Named turns come first, each shown by rows before and after it. Which turns, in which order, take the first row of each pair that follows to the second? Write the first one first, as in the answered first pair.
U (before => after):
-6,349,-31,64,58,154,-61,203,-106,-127,74 => 119,348,88,32,122,5,-16,129,-163,-58,36
177,-277,112,3,40,-146,26,-115,135,-92,-91 => -34,-310,36,14,-45,-220,-5,-137,99,82,0
29,-21,-71,58,-67,95,-44,-12,-26,-129,11 => 173,2,31,26,-1,-28,-10,-28,-79,-115,-65
Q (before => after):
223,-7,157,-7,-42,-173,-80,-31,209,-92,-143 => 129,-171,76,-133,-6,-233,49,-96,165,-1,-180
-112,-111,-120,26,-19,99,0,-15,53,-56,68 => -132,-63,-86,67,-30,123,-29,14,74,-100,52
-115,66,84,95,-4,-130,-89,4,-28,237,10 => -127,75,96,105,-44,-117,-123,62,-25,192,-8
T (before => after):
-203,71,-60,13,-73,-118,5,-32,-153,103,120 => -194,64,-74,33,-66,-37,4,-1,-136,32,130
137,132,91,77,135,-31,-41,21,5,127,-151 => 119,116,44,-54,165,-75,87,31,-35,130,-137
-208,36,-39,-318,-49,294,157,131,-369,19,17 => -191,187,-8,-78,-179,460,-100,275,-201,-115,57
42,-192,136,178,-105,-151,-184,82,189,114,-91 => 27,-289,115,-6,-20,-236,16,30,91,212,-143

Each pair is 2 to 3 turns apart.
-240,191,119,439,-190,-100,-378,12,105,234,231 => 141,273,391,375,-54,-311,-333,0,110,235,53
U U U
21,-116,129,64,-62,-139,-22,-123,35,21,-60 => 77,-110,115,69,-67,-2,-38,-74,81,-111,-71
U U U
99,-128,-64,-198,-79,11,241,-191,22,-20,72 => 101,-78,-25,-150,-39,-128,179,-205,-51,151,95
T U U
-76,81,11,-163,120,5,315,44,-179,190,-2 => -171,169,-119,46,-31,312,73,161,-28,-47,80
U T
-106,2,-77,140,-243,136,-75,-2,92,-244,46 => -230,-66,-47,112,-203,-133,-115,-82,-19,124,86
U U U
34,-12,-76,-5,-63,0,-69,8,113,-188,-45 => -169,-24,-118,-2,-97,-53,-105,-6,114,-39,23
U U U
31,362,57,51,107,3,37,151,-34,-82,-60 => -277,282,-70,143,-9,28,-88,110,-8,36,37
T U U
118,56,-29,-209,231,128,80,35,-57,-42,-61 => -99,9,-147,-191,171,216,32,39,-22,-9,19
U U U
224,407,79,67,51,158,-83,140,-103,-244,-3 => -200,335,-131,120,-114,262,-140,149,-114,-79,195
U U U
-22,21,102,-18,58,-101,-211,57,-57,133,38 => 4,-22,-20,-81,71,195,-55,106,-3,-175,14
T U U
39,151,-98,-128,26,164,59,105,-187,-89,61 => 16,197,51,17,7,-81,-96,91,-178,180,103
T U U
49,-297,20,-118,61,-228,180,-125,-34,174,-63 => -276,-254,-231,-21,-72,159,64,-35,63,-44,108
U T
-238,370,38,79,30,154,-199,17,29,122,164 => 105,420,224,31,151,25,-146,24,42,25,-5
U U
4,5,51,-90,63,-171,28,-5,-158,148,-80 => 156,89,77,-93,76,5,60,27,-79,-137,-122
U U U
-121,-185,23,346,31,-13,-374,-71,195,22,186 => 228,-249,223,77,271,-291,-80,-197,45,142,-44
U U T
-28,-66,166,-17,93,-153,46,-99,59,114,-45 => 77,-29,167,-34,111,40,62,-65,150,-123,-105
U U U
222,-93,99,160,-27,5,-209,-66,303,-240,-51 => -172,-284,-102,129,-116,0,-169,-163,288,-8,77
T U U
